Each run below is a few steps of one of 3 hidden systems, one row a step.
In the rows, zero is written as 128.
tufid, path 1:
[[116 130 138 147 119 151 105 148 124 187 120 186 107  94 121 162 105 113
  135  98 110 104 151 106 160 234 175 168 141 150 104 167]
 [117 141 136 152 116 161 101 149 141 184 129 190 109  96 110 157 106 129
  138  99 110  95 132 112 157 237 176 165 132 137  90 176]
 [119 154 133 160 121 172 100 155 160 180 140 185 125  96  98 152 110 144
  134  97 115  99 115 115 152 240 177 157 124 120  77 185]
 [108 166 126 162 126 171  96 163 175 171 140 175 146  93  86 156 117 161
  126  91 128 109 100 125 146 237 179 154 123 109  75 189]
 [ 95 176 120 160 130 167  85 179 188 163 145 159 166  99  79 157 119 174
  122  82 140 125  91 130 146 230 188 150 125  98  83 197]
 [ 75 178 113 153 135 157  76 193 189 154 144 147 185 101  71 162 121 180
  113  71 156 143  90 122 149 225 192 142 134 103  95 200]
 [ 61 175 110 140 134 136  65 210 191 149 136 141 199 104  64 171 117 179
  109  61 167 154  96 119 155 214 193 151 143 119 109 206]
 [ 51 167 107 122 125 112  54 218 187 149 125 140 208 116  61 180 110 176
  106  51 170 159 107 111 154 210 188 150 146 140 125 212]]
gerol, path 2:
[[144  98 104 133 121 125 154  75  60 119  87 159  74 100 139  97 156  90
  177 116 109 113 135  94 174 167 168 162 134 130  88 147]
 [115 108  92 122 121 115 133  96  80 113  88 158 108  94 115 104 164 107
  172  88 131 133 122  87 180 179 188 164 142 129  87 177]
 [ 95 123  79 117 123 105 119 119 108  99  96 144 145 103  95 109 163 129
  165  73 150 151 105  93 177 167 189 161 141 121  94 193]
 [ 86 141  78 120 131 106 111 138 137  89 107 119 172 111  85 109 165 153
  146  73 165 172  90 106 164 139 181 144 142 105 106 190]
 [ 85 157  89 124 144 113 119 142 155  78 125  88 187 121  95 114 163 160
  130  88 168 183  76 120 145 111 165 124 137  89 121 168]
 [ 95 160  98 124 155 131 135 143 160  68 143  68 188 123 117 117 163 156
  112 120 165 194  84 141 126  86 140 110 137  79 139 139]
 [106 157 111 129 157 152 153 135 144  71 145  53 173 130 143 127 162 140
   99 144 157 197  98 146 110  70 124 101 141  82 151 108]
 [120 145 128 130 159 156 166 132 113  80 134  47 146 140 171 128 147 117
   96 165 137 197 124 148 103  62 115 100 146  87 162  82]]
gerol, path 3, 8 rows:
[[105 116 139  90 104  65  81 156 151 161 116 157 141 144 100 165  90 131
  118  88 135 112 155 103 135 142 120 140 143 198 160 149]
 [115 124 140  90 101  57  81 142 180 152 131 155 148 144  88 149  95 144
  125  94 135  97 129 116 126 121 101 129 117 184 150 147]
 [141 135 142 101 102  69  93 121 201 146 150 153 145 146  90 128 100 156
  136 110 127  76 111 130 116 104  87 118  95 167 137 135]
 [163 132 139 120 104  97 115 102 200 146 163 155 133 137  94 109 108 156
  144 129 118  68 101 139 111 103  78 111  80 145 120 123]
 [176 138 144 139 107 129 134  88 187 149 165 161 118 125 110  95 114 152
  150 140 104  58  96 150 111 118  86 119  73 122 100 117]
 [179 144 140 159 112 158 149  81 169 150 164 167  96 114 121  94 125 142
  152 146  92  59  97 147 119 141 108 126  88 103  85 122]
 [172 146 145 167 123 179 150  90 145 154 154 171  87 101 126  99 137 131
  154 139  85  72 102 140 132 172 135 143 103  91  72 134]
 [155 154 134 175 130 191 141 108 135 156 142 171  95  90 128 111 139 126
  149 127  90  96 106 131 145 200 164 155 115  89  64 153]]
tufid, path 4 (8 x 32):
[[119 156 130 158 152 189 147 141 126 129 140 105 130 107 151 141 141 118
  113 146 122 158 124 142 126 155 150 137 143  89 119 126]
 [110 145 116 147 145 169 148 133 111 113 126 111 134 108 145 131 149 114
  124 132 129 168 122 130 137 149 169 142 151  97 117 140]
 [111 140 102 136 139 145 139 123 107 106 112 114 132 110 130 116 155 117
  136 112 136 164 117 116 150 146 172 145 147 104 112 155]
 [112 129  97 121 128 123 133 112 111  97 110 126 135 113 119 111 156 124
  146 100 140 152 110 106 155 137 166 145 142 113 107 165]
 [119 126  96 114 118  98 127 103 129 101 113 133 143 115 104 102 154 136
  158  94 144 135  98 104 156 130 155 140 130 123 108 165]
 [121 128  98 116 109  88 118 107 145 105 122 138 149 125  94 102 147 147
  153  91 144 124  95 114 144 111 140 131 118 131 115 162]
 [125 132 108 110 106  84 115 110 164 112 131 134 156 134  91 104 137 153
  144  96 141 115  94 120 130 105 120 124 113 135 121 150]
 [122 138 121 106 113  88 109 120 179 117 146 127 158 140  99 116 127 156
  122 107 141 115 102 135 118  89 101 116 107 139 138 137]]
Pegeb, path 5:
[[160 135 141 157 135 186 167 106 122 130 152 125  94 109 158 110 136 113
  129 163  95 122 132 147 121 135 119 126 119  96 110 101]
 [158 144 151 161 130 184 153 109 146 146 157 147 103 112 143 118 129 127
  125 157  92  99 119 153 117 149 120 130 111 100 105 110]
 [150 150 150 158 122 168 130 114 160 167 157 159 105 113 127 125 117 135
  128 139  94  89 117 145 122 162 127 138 108 113 101 129]
 [144 143 146 149 111 146 114 128 162 172 145 175 117 111 106 136 111 145
  137 120 106  80 111 132 131 181 134 142 111 130  99 146]
 [129 138 129 139 103 130 102 130 159 163 136 180 127 112  94 133 115 145
  139  95 118  91 112 119 142 187 149 147 119 136  96 167]
 [111 131 112 126 106 111 100 133 149 149 121 174 135 107  92 127 122 141
  148  78 129 105 110 104 154 184 160 153 125 142  99 182]
 [ 99 127  99 121 112 100 101 136 140 132 112 159 150 109  87 121 132 139
  152  78 145 130 107  99 160 174 168 151 132 135 103 185]
 [ 95 131  93 118 121 101 108 137 136 113 108 137 162 115  93 119 146 141
  144  82 157 151 101 102 159 153 173 148 137 128 108 182]]
Pegeb, path 6:
[[134 111 117  88 108  69 129 108 143  94 120 105 147 153 112 100 130 140
  133 119 145 125 121 125 117  53  84 101 115 151 163 110]
 [136 105 124  89 108  68 132 110 143  94 126 100 142 157 120 104 125 134
  125 129 141 124 125 126 110  42  75  96 117 152 167  99]
 [140 107 133  88 113  72 137 108 138  98 125  94 136 159 131 110 123 130
  125 135 134 123 132 128 103  38  67  94 115 158 173  87]
 [149 102 137  85 109  73 141 102 134 105 128  98 127 167 133 113 113 123
  118 146 127 118 142 134 101  31  55  91 115 165 175  80]
 [159 100 141  88 106  73 140  98 132 111 126 106 116 168 143 114 109 116
  122 151 119 107 145 128  98  37  47  91 113 171 175  75]
 [166  94 145  85 106  71 144  90 126 119 124 113 100 168 147 113 106 108
  128 158 108  94 150 124  97  39  45  97 108 179 171  71]
 [174  88 146  83  97  71 148  79 125 122 122 126  93 164 149 107 105 103
  136 158 101  88 156 121  99  43  40 102 101 185 164  72]
 [185  82 142  84  91  67 148  64 122 123 119 137  86 166 143  93 106 100
  148 159  97  70 151 117 105  45  35 101  96 183 150  73]]

Name the system that made each run.
path 7 (3 x 32):
[[152 129 106 153 112 140 139  81 125 126 124 180 102  91 102  75 161 132
  181 105 111  88  89 112 164 184 170 152 103  98  58 174]
 [152 154 103 152 115 143 136  90 171 117 146 164 128 103  82  73 159 166
  170  98 116  88  64 130 147 160 153 137  90  79  61 173]
 [139 172 109 155 121 138 127 113 197 109 162 138 162 113  73  83 154 185
  153  99 134 105  48 143 132 137 142 123  88  68  76 172]]
 -> tufid
path 8 (3 x 32):
[[114 177 121 174 147 191 129 148 157 133 148 131 146  95 112 128 146 159
  127 112 124 142  86 140 136 194 181 147 128  66  79 166]
 [100 181 125 174 157 200 124 167 156 137 154 116 155  98 121 148 139 155
  106 115 134 162  98 146 132 186 187 140 142  69 101 157]
 [ 85 186 137 169 163 200 118 185 157 142 155  99 167 105 132 175 133 149
   88 122 133 174 112 153 124 180 178 135 155  81 122 144]]
 -> gerol
path 9:
[[162 123 121 139 102 122 138  73 135 137 133 177  99 108 107  85 139 132
  167 111 102  77 101 122 143 151 133 142 100 124  87 151]
 [152 134 111 146 111 136 143  85 140 131 130 173 108 102 103  86 151 136
  169 108 107  87  93 121 151 163 149 145 105 103  71 165]
 [143 148 105 153 125 150 139 102 145 123 135 158 123 101 103  91 155 141
  162 103 113 110  85 119 157 177 166 148 110  85  66 171]]
 -> gerol
path 10, 3 rows:
[[117 128 105 105 114  91 117 116 153 103 124 115 163 133 101 109 142 145
  136 102 151 135 104 121 128  96 124 120 121 134 135 145]
 [111 132 108 104 118  94 119 124 157  99 129 105 163 139 110 118 137 147
  126 113 150 145 106 125 124  83 113 113 124 138 149 136]
 [114 129 117  99 122 100 122 132 153  99 133  93 165 142 116 124 130 145
  113 121 150 149 116 132 116  75 103 109 128 136 159 123]]
 -> Pegeb
path 11 (3 x 32):
[[173 126 130 166 124 181 171  75 107 132 139 153  75  96 150  87 152 108
  161 151  86  99 113 130 142 159 142 143 114  90  81 122]
 [143 128 121 166 128 181 155  95  92 140 122 157  85  91 147 109 150 102
  157 129 101 121 120 117 160 190 176 160 131  97  78 145]
 [114 136 106 156 135 166 138 126  99 139 112 156 113  90 131 128 147 109
  152 106 123 141 124 108 165 207 196 165 147 103  87 169]]
 -> gerol
